In the rows, 128 means zero.
Rows swapped in pairs by one turn or mirror: which row each one swaps with
The rows were stretched afterwards, more along some directions than others.
q883: [113 124 143 122 162 102 136 153 122 159 110 110 142 124 128 154 113]
q421: [126  97 120 101 105 126 117 138 115 153 123 120 136 113 120 107 136]
q194: [109 102 134 118 111 120 147 125 117 151  96 119 134 135 153 106 165]
q684: [ 98  94 122 117 104 116 143 122 109 152  92 137 135 145 162  93 136]
q854: [132 111 127 122 112 150 136 155  94 162 125 126 122 123 131 107 110]
q876: [138 107 168 142 126 134 114 125 100 151 123 116 133 132 112 166 116]
q119: [116 118 141 119 121 114 145 125 120 144  93 121 133 136 156 116 159]
q166: [124 136 144 106 155  90 126 158 139 172 111 143 141 100 133 133 122]
q625: [138 105 138 114 133  95 130 155 112 160 119 127 186 138 134 147 104]
q978: [138 106 158 137 115 134 113 121 110 148 129 122 131 137 109 161 125]
q272: [118 111 131 111 154 103 110 153  98 144  90 137 136 126 131 179  94]
q855: [103 102 110 105 138 110 120 143  92 137  89 137 124 134 137 157 107]
q109: [107 113 121 109 165 108 134 152 113 138 101 114 122 141 128 157 112]
q790: [121 119 130 125 123 144 141 170 118 164 127 120 131 118 125 113 114]
q909: [126  90 115  97 101 126 113 136 120 152 117 126 139 114 128 100 136]
q479: [121 106 153 114 161 112 142 162  88 141 120 116 141 152 114 165  85]
q224: [127  99 145 132 112 146 125 134 119 144 139 121 124 133 108 151 137]
q521: [153 125 156 128 130 151 142 162 120 166 131  91 128 119 111 135 161]
q968: [125 116 132 127 122 143 138 163 133 172 141 112 151 110 126 118 128]
q234: [120 125 120 105 168  94 110 156 143 151  93 151 111 124 129 150 103]
q924: [135 103 160 138 108 140 120 120 100 143 126 118 121 138 103 162 129]
q87: [136  86 143 112 159 113 127 159 111 129 129 117 125 150 106 144 113]
q817: [107 129 137 107 123 114 123 130 102 170  58 130 126 131 129 138 112]
q235: [106 122 144 107 155 100 128 149  93 145  78 128 136 143 112 177  76]
q435: [125 118 134  93 137 105 147 139 102 164  96 126 131 144 146 100 125]
q862: [117  91 109  95  95 124 115 137 113 164 105 138 135 118 135  90 127]
q749: [142 125 141 115 124 140 121 147 137 162  98 103 118 123 109 127 161]
q928: [116 129 143 119 127 128 145 128 123 156  97 118 118 121 150 122 172]
q144: [141 110 131  96 126 103 139 144 105 176 104 119 174 133 150 103 123]
q901: [134 118 130 115 108 134 151 135  92 147 137 110 129 135 129 100 125]
q734: [119 133 123 109 133 104 139 145 130 138  96 148  97 150 119 143 125]
q313: [126 107 135 123 120 137 132 151 139 150 149 112 144 122 120 139 147]
q393: [143 110 134 104 132  98 134 147 110 176 115 124 189 130 149 124 115]
q841: [ 97 130 142 107 143 106 128 140  98 157  65 129 133 132 121 162  87]
q442: [ 98 106 132 120 112 124 147 127 112 152  90 122 135 138 159 108 155]
q163: [118 121 128 124 100 124 155 130  82 159 123 129 131 142 140 108 103]
q244: [135 122 126 118 130 115 136 152 113 135 105 135 126 155 126 154 120]
q254: [125 109 124 110 115 135 141 139  80 141  94 133  96 150 128  98 111]
q661: [112 104 119 106 141 115 114 142  91 137  83 134 123 130 137 167 106]
q735: [111 144 136 118 130 131 139 130 115 156  89 125 104 124 148 144 152]
q61: [134 147 124 112 161  99 114 151 136 164  91 155 108 126 134 156 103]
q207: [134  93 149 137 104 151 117 124 104 146 125 113 126 143 109 153 130]
q847: [106 106 120 114 122 132 123 153  94 174 102 151 119 126 128 141  92]
q871: [118 158 130 118 154 104 127 139 127 163  83 150 108 122 142 158 109]
q634: [125 102 131 106 118 131 145 132  78 140  98 130  92 157 131  97 123]
q266: [143  94 132 110 164 107 113 161 125 138 119 126 127 143 108 146 108]

q790 pairs with q61
q841 pairs with q393
q207 pairs with q119
q521 pairs with q734

Rows swapped in pairs by one turn or mirror: which row each one swaps with
The rows were stretched afterwards, more along some directions than others.
q844: [144  97 114 109 138 159 139  97 126 109 117  99 129 115 156 112 125 100
 146]
q361: [118 122 154 118 128 140 123 135  99 132 146 162 131 110 160 132 105 157
  86]
q677: [107 122 149 117 125 135 125 141  92 144 151 171 129 120 137 132 104 156
  76]
q28: [116 127 153 116 117 122 116 123 132 106 131 144 133 120 142 127  91 138
 106]
q921: [145 105 123 105 138 149 126 101 121 105 117 108 121 118 154 110 122 107
 148]
q499: [113 137 124 111 118 126 149 117 135 123 131 141 130 122 142 144 109 138
 105]
q9: [118 127 145 107 116 125 145 119 144 124 128 138 117 122 144 148 110 144
 105]
q810: [110 112 135 121 134 152 127 130  93 139 154 154 133 116 133 124 111 144
  77]
q573: [110 132 133 113 114 117 149 123 126 131 132 153 125 123 143 142 106 149
  97]
q113: [118 107 161  87 136 160  93 121  89 112 103 165 127 103 142 103 111 149
 128]
q575: [139 121 162 115 139 139 139 100 121 115 110 125 141 102 180 130  99 116
 137]
q73: [114 110 144 131 117 134 138 125 117 121 128 133 140 115 146 117  88 115
  97]
q505: [137 100 117 113 130 155 123  97 124 107 129 104 122 128 150 111 133 106
 142]
q520: [139 128 160 102 141 144 139 103 114 116 114 129 133 103 175 135 106 120
 128]
q298: [115 123 135 131 119 137 123 114 117 106 133 128 143 122 151 114  90 114
  99]
q57: [121 107 118  98 152 147 117 109 100 100 119 151 124  99 161 112 140 127
 140]
q566: [110 112 157 112 124 148  90 124 101 123 107 153 135 114 156  97 116 144
 125]
q595: [107 114 158 103 126 149  85 116 104 112 100 171 137 104 145  94 110 141
 129]
q484: [114  94 166 108 133 155  91 119  99 106  98 168 136 101 138  90 101 142
 131]
q929: [119 121 148 128 116 132 124 116 116 111 129 125 145 115 146 117  83 120
 105]
q187: [146 103 124 110 132 148 128  97 121 110 112 119 129 114 162 104 118  98
 152]
q804: [125 103 120 105 142 150 125 111 113 101 125 139 121 110 161 122 148 121
 142]
q365: [119  89 169 103 122 150 102 114 117 120 100 154 114 111 152 110 120 150
 126]
q824: [119 105 112 105 147 153 130 107  98 104 129 149 125 103 158 116 141 116
 136]
q866: [114 132 137 114 112 118 144 115 140 132 128 140 123 119 150 142 109 140
 101]
q664: [109 113 145 131 118 130 137 123 116 119 130 141 141 105 142 125  90 123
  99]
q475: [107 123 149 119 129 141 104 144  93 137 145 153 126 122 140 125 103 163
  72]
q769: [133 122 135 147 124 136 152 113 107 126 160 119 124 150 149 134 124 121
 110]
q153: [125 115 146 126 130 139 115 124 101 132 144 151 136 116 144 119 100 148
  84]
q935: [113 106 167  95 131 147  86 123 103 117  98 169 125 100 146  99 118 146
 136]
q605: [135 116 137 158 118 134 149 105 110 133 161 109 123 148 155 132 118 120
  97]
q483: [147 103 122 111 140 148 125  93 123 111 123 113 116 109 151 111 125 106
 148]
q446: [115 121 139 123 121 132 133 125 118 112 127 129 140 120 149 124  91 121
 104]
q601: [124 121 129 149 121 136 146 119 107 136 153 116 123 152 157 137 123 123
  97]
q6: [ 97 108 150 105 121 145  89 118  97 114 107 169 141 121 144  96 111 145
 125]
q809: [101  92 164 107 133 159  85 124 100 112 110 156 121 103 133 103 117 149
 120]
q52: [111 127 148 117 121 137 125 123 123 110 129 133 143 113 150 123  88 123
 105]
q504: [124 134 148 110 128 140 114 122 104 134 153 148 125 112 145 136 105 157
  86]
q932: [141 101 126 115 142 153 117 102 116 105 125 104 126 117 149 106 114 107
 143]
q370: [120 102 108 104 151 156 119 100 109  96 127 134 121 106 151 114 145 116
 133]
q673: [112 133 143 114 134 142 116 132  90 133 155 153 139 114 141 118 103 151
  84]
q946: [135 124 164 109 135 131 135 104 131 115 107 127 138 110 180 136 107 122
 135]
q646: [112 125 150 113 130 145 124 127  84 135 149 163 137 122 147 124  95 150
  78]
q578: [138  88 132 102 138 152 120 109 128 100 115 117 119 111 141 111 135 120
 158]

q446 pairs with q921
q365 pairs with q361
q573 pairs with q57
q929 pairs with q932

